Which row each row swaps with, under one turn or mirror
J_549: [ -8  16   4   2  17   6   1  -2 -10   1   5   1 -14   1  13  -2  -6  -3
   3  -3  -1  -8  -8 -15  -4  20  14  -4  -2  -2   4  -7  -9  10  -6   2
  -5 -11  19  -3   8   0   2   3  -7  -2  19 -14  23  -7  12  -2 -15  -4
  -8  -3  -2   5  -6]
J_603: [ -3   4  -3   5  14   7   5 -11 -16  -2   0   1  -7  10   2   2  -8   4
   8 -10   0 -11  -6   4   2  -3  -4   3 -10   2   3  12  -3   5  -2   4
   3  -6   0   6   9  -5  13  -9  -2 -12  12  -9   2   1  -3  -7   1   8
  -3   2 -14   9  12]
J_25: [ -7  14   9   9  20   5  -6  -3 -11  -3   7   4 -10   0  14  -4 -10  -2
   3  -2  10  -9 -10  -6  -4  24  10  -6  -4  -2  10  -2 -14  17  -5   0
   0  -7  19  -5   4   0   4  -7  -7  -3  20 -11  20  -3   9   4 -15  -4
  -5  -9 -10   8  -9]
J_499: [  0   7   0   1  20   7   1  -2 -10  -5  -3 -12 -11   9   2   4  -5  -5
   4  -7   5  -7  -6   5   4   2 -15  -1  -7  10   0   2  -2  -4  -2   3
   1  -6   5   3   8  -2  11   7  -5  -4  14 -11   2   2  -4 -10  -4   9
   1   1   1   0  10]
J_839: [ -3   7  -2  -4   9   9  11 -11 -13  -2   6   2  -5  14   9  -1  -6   8
   8  -6  -7 -10  -6  -2   3   3   2   3 -11   3  -2   5  -1  14   3   6
  -2 -12  10   6  12  -4   7   4  -6  -8  15 -18   4   7   2  -5   0   8
  -9   4   0   5   9]
J_66: [ -3  14   8   5  25   6  -6   4  -6  -6   2  -9 -14   1  10   0  -7 -10
   0  -1  13  -6  -8  -2   0  21  -4  -8  -3   8   5  -8 -11   5  -5   0
  -2  -7  18  -5   4   1   5   9  -9   4  20 -12  15  -1   5  -1 -15   0
   0  -6   4  -1  -5]
J_37: [ -5   0   4   0   1  11   6 -11  -9   4   5  -8 -16   8   9   4  -9   5
   8  -8  -6  -9 -10   3   0   8   6   8 -15  -4  -2   5  -8   5  -2  10
   0  -6  11   7  14   1   9   0 -18  -4  15 -19   4   2   0   2  -7  10
   0  -3  -3   1   5]
J_821: [ -4  13  16   2  22   5  -5  -1 -11  -6  11  -1 -12   3   6  -5 -13  -6
   8  -4   3 -10 -14 -13 -11  22  10  -6  -3   2   6   3 -18   4  -7  -1
   6  -8  20  -3   4  -5  -2   4  -8  -1  14  -8  17   2  10   6  -9  -3
  -5 -15  -3   7  -8]
J_942: [ -4   2  10  16  10   7  -8  -2  -8  -1   5   3 -22  -4   5   0 -15   2
   5  -6  13 -12 -10   5  -7  14   1  -1 -13  -2  10   1 -17   3 -11   2
   9   6  18   1   6   3  14   2 -14   2  16  -4   9  -9   5   6  -7   3
   4 -13  -5   9  -4]
J_958: [ -3   6  -6   7  16   5   3  -4 -16  -1  -4   5 -13   5  -2   2  -7   1
   7 -10   1 -12  -4  -3  -3  -6  -7   0  -7   3   5   7  -2  -5  -7   1
   5  -2   4   3   9  -5  15   1   2  -9  11  -1   6  -9   1 -11   2   4
  -3   2  -9  12  10]
J_345: [ -2   3  -2  12  17   5   0  -3 -15  -2  -1   9 -10   7   3  -4 -14   4
   9  -6  12 -15  -6   5  -5   0 -10   1  -9   4   6  10  -6  -3  -5   2
   8   3   2   2   7  -4  16   1   3 -10  13   2   5  -6  -3  -7   2   3
  -1  -3  -9  13   6]
J_720: [ -8  12   5  -1  13   9   5  -3  -9   1   8   0  -8   8  20  -6 -11   0
   6   1   3  -9 -11  -8  -3  24  13   0  -5  -3  -1  -2  -9  13   0   7
  -5 -13  15  -2   9   2   2   2  -8  -6  22 -17  20   1   6   1 -15  -2
  -7  -3  -2   1  -7]
J_504: [ -2  10   7  14  21   3  -8   1 -11  -7   8  15 -12  -1   7  -7 -13   4
   4  -2  16 -14  -6  -1  -6  15  -1  -7  -8   4  12  -2 -13  15  -7  -4
   7   1  20  -4   3  -2  10   5  -3   1  17  -2  13  -5  10   1  -4  -3
  -5 -10  -2  14  -5]
J_454: [ -1   5   5  -1  16   6   4  -9 -16  -5   4  -3  -9  13  -3  -1 -11  -1
  13 -11  -6 -11 -11  -5  -7  -1  -3   2  -7   5   1  15  -9  -6  -3   2
   9  -7   5   6   9 -10   4   2  -4  -9   7  -7   1   5   0  -3   4   8
  -4  -5  -7   7  10]

Swapped with J_958: J_549
Swapped with J_66: J_499
Swapped with J_345: J_720

